One vector is turned by the same rotation once a step. Each row is the vector after some number of steps, and that number follows the row.
The counts run from 0 to 493.
[130 139 106 128 159 109 163 122 124 124 180 145 144 109  81 116  99 126
 127 159 210 153 148 114 141 100 139  98 118  89 150 121 124 150 124  75
 147 124 145 111  96 145 105 156 146  83 127 117 163 112 125  90 113  97
  95]  152
[126 142  90 142 156 119 149 113 115 118 174 103 134 115  83 115 119 125
 122 155 174 163 168 124  89 142 131 105 102 102 162 121 103 169 129  86
 138 140 151 158 126 154 107 155 145  77 128 143 166 120 111  89 107  87
  85]  492
[161 150 120 110 137  87 136 130  78 153 144  76 163 103 132 116 107 102
  94 153 152  86 157 124 170 149  88 126 131 101 124 127 126 142 127 114
 135  82 139  58 105 134 151 126 151 143 140 142 138 154 108  94 110 119
 177]  318
[ 99 148  86 133 162  74 148 114 107 174 168  61 169  89 124 131 128 103
 101 136 128 126 144  95 112 173 107 143 117 117 172 124 119 139  95 117
 131 125 120 132 120 147 135 140 137 156 126 129 150 162  96 119  67 101
 142]  333
[137 147 100 101 154 111 142 163  88 188 146  77 132  91 132 134  92 130
 114 184 176 105 139 118 162 138  87  79 140  84 134 165 122 136 140  84
 146 101 115 144 124 128 130 154 134 130 132 111 116 143 103 137 111 130
 148]  123
[135 135 136 107 117 114 142 119  52 139 139  68 132 105 120 100  88  92
 102 144 195 119 155 153 149 139  83  80 134  97 107 141 107 148 133 111
 102  94 144 113 122 156 140 137 158 135 135 165 127 135 122 135 111  97
 153]  205
[104 151 125 124 128  93 123 117  57 142 133  48 154 119 125  91  88  76
 116 150 168 116 129 127 147 170  92  90 144 108 145 121 118 116  81 138
 116 105 129 108 129 143 132 146 146 154 135 138 126 157 123 151  99 108
 157]  211
[148 147 121 120 141 110 125 128  93 122 142 123 146 130 103  97  72 137
 133 201 203 138 140  99 165 128 129  87 140  86 141 141 117 133 127  83
 176 123 129 100 104 122 114 168 131  74 139 120 130 118 133 107 130 116
  99]  158
[115 145  81 122 158 121 179 138  94 135 175  91 150  89 103 154  98 111
 124 153 164 166 173 115 119 134  78  76 130  94 161 127 116 136 116 115
 125 140 137 160 126 156 148 126 136 171 117 124 163 125 102 136  99 109
 102]  136
[154 145 140 139 111 129 142 121  53 115 135  71 166  92 141 119  94 117
  89 156 170 126 170 114 165 150  89 113 138 100 106 174  90 151 147 105
 139 129 150 112 123 141 158 133 137 116 138 166 113 138 121 111  86 109
 140]  88
[156 148  93  88 167  81 141 143 112 171 148 114 160 115 119 125  92 142
 119 196 165 112 144  88 165 142  99 108 141  88 152 125 141 133 127  99
 183 105 113  77 103 118 135 150 126 133 138 102 143 137 113 106 131 135
 134]  468
[127 139 135 125 113  95 135  92  58 129 132  62 180 106 138 102  98 111
  93 153 154 130 157  96 148 181  90 132 141 114 128 146 102 142 113 135
 144 133 130  90 120 140 155 137 134 147 138 173 122 152 125 126  79  98
 143]  93
[130 153 104  94 147 106 144 139  75 142 143  97 128 126 106 119  62 116
 140 190 192 148 149 117 151 129  82  48 148  80 144 127 123 115 116 110
 142 114 119 132 122 137 141 144 138 151 128 117 141 118 124 152 133 117
 109]  360
[100 151 118 127 153  60 114 115 105 187 154  72 138 108 117  92 105  98
 112 147 167 104 104 102 137 153 141 136 114 110 161 126 124 128  99  88
 132 101 108 121 110 139  98 165 146 103 132 119 129 160 110 120  79  91
 152]  110
[115 155 125 131 127  73 140  94  78 140 164  72 133 100 110 114 101  80
 104 113 161 141 156 122 122 138 110 134 106 112 137 113 103 138 115 109
  95 112 135 117 108 166 141 120 162 148 121 161 155 138 104 112  70  65
 137]  101
[121 159  77 119 167  92 145 133 105 124 160  97 165 131  93 117  97 100
 143 177 153 142 152 105 131 153  98  80 140  98 184  85 135 111  75 137
 152 122 133 101 125 133 136 138 137 158 128 103 174 134 113 119 133 129
 110]  367
[110 168 106 163 156 100 146 151  97 147 180  75 140  79 111 135 107  72
 122 120 163 117 137 125 148 114 121 105 112  99 159 127 114 113  97  92
 100 106 145 145 119 151 122 133 155 131 116 104 148 152  91 110  74 107
 147]  221
[130 130  96 112 163 111 145 122 118 160 152 109 148 111 110 117 104 164
 114 198 179 144 145  88 123 155 124 105 131  93 156 159 114 163 142  78
 184 145 117 148 120 127 108 176 119  78 135 126 127 130 121 113 108 114
  95]  40
[129 158 117 125 159  84 147 139 116 164 175 125 121  95  99 128  84 112
 128 152 201 128 128 101 163  88 135 108 114  86 147 133 125 125 131  60
 133 105 121 123  88 144 111 146 148 103 119  98 145 124 108 105  93  96
 122]  459
[137 145 104  88 147 112 156 142  81 149 152 108 123 116 101 126  70 120
 132 180 204 148 154 124 151 117  79  52 143  79 133 126 126 132 132 103
 136 107 123 126 114 144 137 142 142 151 126 123 146 112 120 142 136 111
 113]  358
[143 141 109 143 154 123 142 150 100 157 164  71 143  83 119 118 138 101
  94 137 169  82 148 156 145 134 117 112 111 103 131 146 114 167 136  79
 116  86 156 118 126 143 110 151 159  83 137 133 136 155 100  83 101 118
 171]  423
[169 150  84  88 167  90 154 145 110 159 159 114 156 112 114 138 101 136
 119 190 152 122 175 102 154 136  83 104 134  86 147 117 138 143 137 103
 169 104 126  83 106 126 152 132 132 148 135 115 160 129 105  95 139 132
 130]  471
[149 170 114 131 131  93 130 140  61 148 146  51 133  92 140 139  90  93
 109 146 140 117 168 118 155 143  78 109 123  94 127 143 102 125 135 105
 116 106 134 130 124 143 168 114 146 162 123 142 135 144  88 116  87 109
 153]  324
[122 168  97 118 155  74 128 113 102 138 166 103 105 129  88 122  79 109
 145 163 171 171 160 106 104 127 117  95 109  92 165  99 111 122 117  89
 131 125 120 153 113 151 130 136 144 127 116 127 167 111 103 115 111  82
  84]  256
[145 142  77 119 179  96 132 137 137 149 168 113 142 128  86 105 127 129
 127 179 164 114 150 126 117 145 133 104 114  96 174 101 134 158 116  86
 163  99 139 105 119 128 102 164 143  75 136 110 165 134 108  74 141 121
 118]  267
[126 171 109 140 135  88 120 134  65 155 140  41 143  92 144 133  91  96
 111 153 130 123 157 100 143 163  86 115 127 103 145 148  98 115 119 114
 126 122 119 150 134 140 159 125 137 161 124 136 124 155  90 134  74 108
 145]  327
[136 146 110 165 142 122 132 116 104 120 168  78 143  98 107 112 134 114
  99 136 156 130 169 132 107 150 134 131  97 109 142 141  90 176 139  79
 124 125 162 147 129 150 114 150 148  62 133 156 144 137 104  76  85  91
 117]  187
[108 135 126 158 135 100 141  91 100 106 165  94 180 114  98  81 127  89
 105 124 177 128 137 120 126 154 145 136 117 120 157 109 114 152  82 115
 128 122 160  86 109 149 103 155 153  82 138 149 154 149 129  87  86  90
 128]  300
[134 141 117  86 146  76 157 126  90 174 151 105 164 104 123 118  84 113
 110 166 180 110 133 101 178 132  91 109 147  94 136 122 142 126 110 114
 147  94 117  60  93 134 138 138 141 161 137 120 140 143 122 128 110 119
 157]  11
[122 120 108 110 142 117 177 125  79 159 150  70 195  84 135 125 122 113
  84 148 161 108 150 121 150 169  74 108 149 109 136 148 127 156 107 134
 136 117 139  93 125 144 145 142 135 163 140 146 129 161 121 134  95 125
 164]  435
[150 180 102 158 133 105  93 123  68  97 133  57 148 134 118 109  94 106
 131 182 126 143 180 102 123 179 104 105 125 103 159 122  89 122 114 120
 156 137 144 134 145 126 153 137 130 111 133 141 146 136 102 100 111 117
 103]  175
